128 stands for zero in the data rows.
Some points, one per row:
[123 120 152 136 126 106 121 116 149 133 129 129 137 107 140 133 104 125 139 116 116 111 104 106 131 148 113]
[113 130  99 119 137 128 104 136 112 120 126 131 146 134 110 104 106 106 127 125 137 117 134 111 102 126 131]
[105 109 157 126 118 129 148 113 135 129 108 120 110 107 129 133 102 144  99 138 106 154 128 122 131 146 115]
[113 122 132 104 134 129 134 110 110 126 129  98 111 121 148 124 144 118 105 131 110 102 120 122 114 105 122]
[158 130 145 153 147 165 164 158 164 145 146 155 146 140 125 169 137 172 152 142 145 168 149 138 142 193 163]
[129 121 161 157 153 140 159 127 145  84 116 113 107  99 132 140 102 128 117 121 100 110 121 152 147 148 128]
[140 161 168 171 147 135 164 151 162 126 128 126 134 147 137 165 111 121 134 124 129 169 176 141 163 157 155]
[105 127 126 126 134 150 120 109 137 117 127 111 106 130 153 154 130 122 108 121 110 134 125 114 128 130 133]
[199 170 182 180 177 182 174 188 189 182 194 181 205 178 163 153 213 189 182 186 172 174 183 186 185 176 174]
[182 166 164 138 163 166 186 154 160 169 163 176 182 179 184 190 169 145 153 180 160 177 193 178 162 144 185]
[124 128 144 142 166 150 143 112 140 121 112 105 136 118 130 143 130 131 127  96 130 135 130 101 127 150 115]
[150 144 103 109 102  94  92 139 106 133 130 126 144 143 131 107 128 127 119 112 131  99 105 135  94 110 146]
[130 121 144 132 140 145 138 120 155 112 117 121 114 126 147 151 134 142 100 116 120 159 128 150 137 122 126]
[110 115 141 116 121 117 148 100 113 122  98 119 121 115 126 125 101 124 100 106 116 131 121  91 131 139 108]
[112 133 106  98  88  98 108 107 110 133 133 123 125 140 112 107 133 129 148 127 102 108 126 109 123  93 125]
[110 114 127 131 110 141 124 121 128 113 118 106 121 105 109 132 107 109 131 134 120 149 133 123 143 124 112]
[159 191  87 105  80  99  89 170  93 168 185 190 186 180  77  98 171  77 165 177 183  96  74 170  93  82 165]
[120 122 150 146 150 138 133 132 159 118 116 129 119 107 148 149 130 125 119 125 132 153 117 135 142 135 126]
[130 112 143 147 147 131 151 113 144 126 149 128 109 116 126 146 116 126 123 130 113 137 141 124 144 137 120]
[116 105 115 106 127 131 122 106 120 120 110 119 110 101 136 123  93 115 110  97 109 113 108 120 110 105 128]
[137 139 166 142 153 123 152 140 156 117 117 124 129 131 130 161 119 133 117 125 114 151 151 136 151 148 113]
[108 117  90 123 111 110 108  91 104 117 120 107 125 105 123 107 125 121 119 120 113 109 140 118 125 115 130]
[130 129  94  90 101 127 110 147 110 131 112 149 127 129 107 120 149 122 122 130 133  96 125 128 116 122 124]
[110  97 130 140 130 117 123 115 119 117  84 116 109  93 119 127  98 115 120 113 109 124 146 111 138 132 121]
[111 108 156 124 138 112 116 115 150 117 115 120 126 129 136 130 128 142  88 117 101 125 133 129 144 109 109]
[114 114 140 112 124 116 153  94 113 121  92 119 124 116 121 127  99 123  97 103 118 131 119  89 132 141 107]
[186 193  57  74  82  95  83 184  86 178 189 184 176 199  75  60 179  85 177 186 177  85  68 155  62  86 178]
[142 160 152 142 159 148 176 184 150 148 159 163 157 163 168 151 145 165 163 150 176 155 161 159 160 162 160]
[182 193  86  77  57  80  67 190  80 163 212 198 178 157  75  77 178  47 191 204 195  75  72 166 100 113 196]
[171 209  73 100  72  95  79 179  87 178 203 208 200 193  68  84 187  70 177 187 202  90  60 182  80  75 175]
[171 175  94 101  98  89  83 170  81 165 159 172 179 182  86  73 180 107 191 183 175  70  96 172  97  96 165]
[131 112 136 149 143 126 143 116 142 129 148 125 107 118 128 142 115 123 128 131 118 133 142 132 144 135 124]
[145 117 111 101 110 102 100 153 112 129 144 135 123 156 106  92 162  91 165 121 156  87 103 151  69  92 134]
[121 130 133 121 117 130 130 106 113 115 105 103 110 103 112 150  92 123 116 103 110 134 131 107 116 139  97]
[111  93 112 126  99 113  97 114 111 108 113 102 117 109 120 111 127 130 129 132 134 141 111 106 110 106 113]
[109 115 136 136 118 117 111 112 137 115  90 128 111 115 140 118 126 129 121 124 121 128 143 136 118 128 105]
Here are 16 more points, each followed by its number:
[150 138 133 147 154 130 138 116 144 136 123 134 133 116 148 143 121 126 130 126 124 149 139 130 146 151 139] 0
[ 98 103 149 133 158 133 137 115 125 103 106 115 103 107 151 148  92 121 114 106  99 123 125 116 108 129  93] 1
[123 152 161 160 165 143 166 128 161 134 131 139 158 144 138 158 151 141 127 117 142 159 137 151 159 159 121] 2
[124 120 148 135 141 146 129 114 144 120 113 110 112 141 124 129 109 132 124 139 115 141 127 115 148 146 119] 3
[141 144 146 131 175 140 161 136 156 134 122 116 121 127 133 168 126 148 108 111 110 130 128 121 142 159 103] 4
[125 107 155 143 148 150 139  97 154 118 157 108 123 122 142 144 115 136 101 148 141 170 127 147 137 139 129] 5
[105  98 134 124 156 111 151 106 166 121 124 134  98 101 125 115 101 133 122 122 131 154 142 117 134 154 143] 6
[186 187 190 152 164 173 181 170 175 157 173 188 153 163 170 156 163 170 160 167 176 179 176 179 162 179 171] 7
[115 151 124 158 163 145 146 119 136 146 137 131 161  93 140 167 127 124 145 126 132 170 111 148 162 160 155] 8
[147 131 144 119 129 176 147 119 145 118 125 148 113 131 133 157 115 132 142 131 135 163 135 132 170 144 111] 9
[109 115 116 117 124 110 128 133 120 111  98  86  99 122 131 125 119 140 103  96 120 132 122 103 126 135 103] 10
[120 141 140 146 134 163 163 126 165 123 133 133 129 140 129 133 117 125 103 125 130 149 134 130 129 157 131] 11
[129 123 143 126 138 141 129 122 152 108 114 130 117 129 144 144 130 141  99 114 122 152 122 150 132 120 124] 12
[109  90 126 117 116 117 127 107 126 103 120 100 107 139 105 128  95 129 117 102 113 124 122 113 119 119 107] 13
[127 121 115 132 136 154 126 138 116 125 124 100 123 129 153 151 122 120 121 110 116 140 126 116 144 157 108] 14
[111 120 118 122 131 125 128 114 126  94 126 124 108 102 109 144 114 112 108  96 123 139 127 107 136 146 114] 15
Which two of these numbered points are nearest to each point below, ignoring the direction in which the first points spread most? Their numbers follow each, nearest first.
[117 136 136 148 134 156 154 127 156 119 133 125 124 136 130 133 116 128 103 121 129 142 133 124 130 151 126] > 11 3
[131 123 119 143 140 167 129 144 119 128 126  99 125 135 157 166 123 123 123 109 113 143 131 117 150 166 105] > 14 3
[193 180 159 153 163 173 170 166 151 174 183 191 191 187 192 170 179 186 182 186 178 176 182 154 174 164 183] > 7 2
[131 143 148 155 133 137 168 131 139 134 119 130 103 124 134 127 118 128 124 142 157 148 129 119 133 149 133] > 11 0
[ 97 122 112  93  94  80  88 125  94 128 102 114 111 115 115 100 140 109  94 126 114 100 116 119 115 109 126] > 10 13
[139 139 146 158 150 151 171 112 155 112 103 140 136 129 140 169 137 131 154 136 153 145 143 113 137 129 153] > 0 2
[153 150 171 175 162 153 171 128 159 152 151 149 163 139 158 176 161 161 142 134 145 153 146 168 165 158 156] > 2 7
[118 114 125 113 142 104 139 121 152 132 137 141 116 118 116 108 115 123 132 131 136 138 129 126 124 139 155] > 6 3
[ 90 101 155 135 164 139 142 113 128  98  98 113  99 105 158 156  91 122 111 107  97 124 124 118 109 133  86] > 1 15
[201 195 171 177 188 171 169 175 178 191 172 171 169 166 170 183 173 185 161 164 167 184 159 166 178 157 172] > 7 2
[127 110 156 143 148 151 140 108 155 123 152 117 126 123 142 149 121 136 108 146 137 166 131 144 140 140 129] > 5 12
[219 205 164 196 177 165 176 201 193 208 209 195 194 212 219 180 208 219 202 199 206 179 218 193 181 183 214] > 7 2
[131 144 127 148 145 169 158 144 167 132 133 139 127 113 141 131 147 138 133 153 124 142 127 119 147 147 137] > 11 0
[217 199 158 194 174 165 168 195 188 208 209 192 196 202 220 175 210 217 200 199 203 179 219 192 175 175 212] > 7 2
[119 146 119 150 149 134 139 121 128 144 133 132 156  98 133 156 134 122 141 127 134 155 110 151 146 152 150] > 8 0
[134 122 150 132 140 151 133 122 160 110 113 128 118 131 149 155 138 143 100 116 124 162 125 158 137 122 125] > 12 5
[120 120 112 128 139 132 124 122 116 129 143 127 110 106 140 118 104 112 132 115 120 123 126 104  99  93 115] > 1 13
[113 127 114 122 133 125 128 115 125  92 127 131 108  93 111 146 118 108 106  96 126 142 129 106 138 151 115] > 15 10
[119 134 133 132 145 142 133 128 128 121 123 122 120 120 147 157 112 130 123 110  96 143 128 106 151 154 119] > 14 0
[240 218 164 208 182 176 181 217 203 233 231 206 213 224 241 190 231 240 217 214 226 189 239 210 186 188 232] > 7 2
[ 96 108 129 152 162 144 114 119 123 104 117 115  98  98 102 141 119 115 111 111 123 133 136 116 144 134 109] > 15 1
[123 135 121 130 139 132 135 127 130 108 136 137 122 110 119 145 128 115 118 115 133 149 135 116 145 157 122] > 15 0
[116 122 136 147 151 145 144 122 130 100 130 102 126 102 134 140 124 123 122 111 107 129 123 120 135 140 110] > 14 1
[185 162 173 174 172 175 167 175 179 169 181 174 191 170 154 153 194 175 171 172 164 171 174 176 181 164 170] > 7 2
Here are 16 other points, each followed by its number:
[113 124 128 138 139 131 137  87 125 116 123 112 100 107 119 131 104 139 103  98  96 141 132 115 132 113 101] 0
[121 104 149 158 157 144 139  98 145 143 128 120 121 125 149 126 137 112 123 131 119 131 134 113 142 145 111] 1
[228 200 186 161 172 181 159 213 174 221 207 206 208 217 226 205 202 204 202 219 192 179 227 211 174 185 216] 2
[ 98 111 122 139 126 122 117  95 114 127 118 116 122 102 128 110 111 138 115 118  97 143 109 110 133 125 125] 3
[112 113 123 145 125 147 119 125 129 132 110 137 112 141 121 133 124 123 111 123 142 138 118 121 133 147 106] 4
[107  97 129 123 150 110 146 107 155 117 123 130 101 106 125 115 102 137 115 119 127 146 138 113 131 147 141] 5
[129 122 142 147 143 163 144 119 153 129 141 126 122 106 106 155 132 140 135 138 110 143 133 115 152 147 119] 6
[101 127 164 134 132 152 143 115 125 135 109  98 109 129 147 124 103 114 114 119 112 154 129 129 126 138 118] 7
[117 125 115 121 127 122 126 120 120  96 126 128 112  98 120 139 116 108 103  94 122 135 133 109 138 142 114] 8
[136 102 102 115 101 110 110 125 137 101  92 117 112 115 118 118 138 117 131  98 116 100 111 107 135 146 114] 9
[133 120 159 139 146 155 141 144 151 139 132 152 137 123 138 161 141 135 135 140 121 140 144 125 147 142 128] 10
[ 80  99 123 148 126 137 106 100 131 124 112 108 112 102 143 128 109 127 104  90 111 141 118  98 128 122 113] 11
[139 133  95  92 101 104 117 147  97 158 132 151 160 154  93  98 151 101 141 166 139  92 110 151 101  90 145] 12
[106  93 116 116 109 122 132 106 146 107 121 130 130 110 110 147 113 133 136 110 117  98 138 124 106 129 117] 13
[136 122 139  99 120  98 124 118 103 106 124 132 107 125 113  98 130 113 148 116 130 106 115 127 100  88 153] 14
[116  98 112 108 122 131 121 104 120 119 112 119 112  97 131 124  89 117 110  91 109 109 106 120 105 100 132] 15
The same question for these:
[126  83 103 122 104 119 120 114 146  86  78 108  98 107 130 127 133 123 120  81 102 105 117  87 146 162  96] > 9 8
[110 129 129 141 140 128 132  86 123 116 119 109  97 107 116 134 101 139 102  95  90 141 135 118 132 110  97] > 0 3
[136 129 108  99 105 111 120 139 107 152 131 148 152 147  98 105 145 103 139 163 136 102 119 143 111 100 138] > 12 0
[140 129 121 112  95  85  98 152 109 126 133 121 130 158 126  85 121  99 146 131 145  98 100 139 102 116 159] > 14 15
[103 132 163 136 134 149 145 120 132 134 112 104 113 130 143 127 104 120 120 120 115 150 129 128 129 136 122] > 7 4
[125 128  97  73 104 111  92 134 131 122 133 114 117 107 123 102 131 114 150  91 132 103 144 140  90 129 125] > 13 9
[120 106 150 160 162 143 137 105 144 139 135 121 120 120 152 129 141 111 125 133 120 134 132 112 147 149 107] > 1 6
[ 99  99 130 164 133 163 132 114 136 122  96 132 102 131 129 143 113 133 100 117 132 154 127 110 146 159  91] > 4 1
[120 131 121 126 138 133 124 134 119 126 112 102 109 130 132  99 139 140 106 106 104 148 135 138 124 138 136] > 7 0
[123 103 154 162 168 144 138 102 148 145 136 123 119 120 153 124 144 112 127 141 123 128 132 110 147 151 106] > 1 10
[124 112 129 128 141 138 157 116 140 109 119 105 128 107 130 147  97 133  97  95 110 137 136  90 142 140 116] > 8 0
[128 112 136 140 134 125 131 133 143 115 137 131 123 116 125 138 111 125 118 122 117 137 113 120 129 130 128] > 5 8
[115 101 141 125 153 146 117 121 143 127 111 127 117 111 120 138 114 136 112 128 125 152 136 107 125 135 109] > 4 5
[115  88 115 122 110 110 143 111 113  96  94 131 106 102 108 128 112 117 105 103 103 127 111  96 104 140 111] > 9 8
[113 116 126 137 157 152 135 111 150 131 115 107 129 117 136 129 121 130 125 137 117 133 144 127 135 127 117] > 1 6
[110 107 129 125 113 139 151 119 139 116 103 113 104  88 128 123 108 127 114 114 127 152 136 106 111 129 116] > 5 8
[133 109 119 128 130 107 118 134 103 106 113 118 117 135 133 119 130 149 115 113 128 119 129 124 118  92 124] > 14 12
[104 134 130 112 108  98 119 107  99 108 101 122 108 134 136 121 114 111 115 134 127  87 136 123  96 118 136] > 14 12
[112 128 131 141 143 132 139  92 129 119 118 114  99 110 121 137 105 137 107  97  95 146 136 121 134 118 105] > 0 3
[121 115 136 128 147 129 143  99 138 118  98 117 113 103 129 117  96  90 119 111 109 149 118 138 150 127 129] > 7 0
[115 102 146 131 158 154 116 120 148 129 110 133 119 110 119 139 111 139 112 130 126 164 137 108 125 138 107] > 4 6
[ 83 100 118 151 127 136 112  99 134 123 114 113 114 110 142 132 107 126 106  96 114 143 120 104 132 126 116] > 11 3
[102 134 120  76 122 132 116  96 118 117  95  98 132  77 134 131 131 108 109 103 127 125 111 116 157 123 110] > 8 3
[ 93 115  97 125  98 106 105 123 108 126 131 120 129 108 120 116 118 118 115 116 125 120 126 106 123 126 105] > 11 3
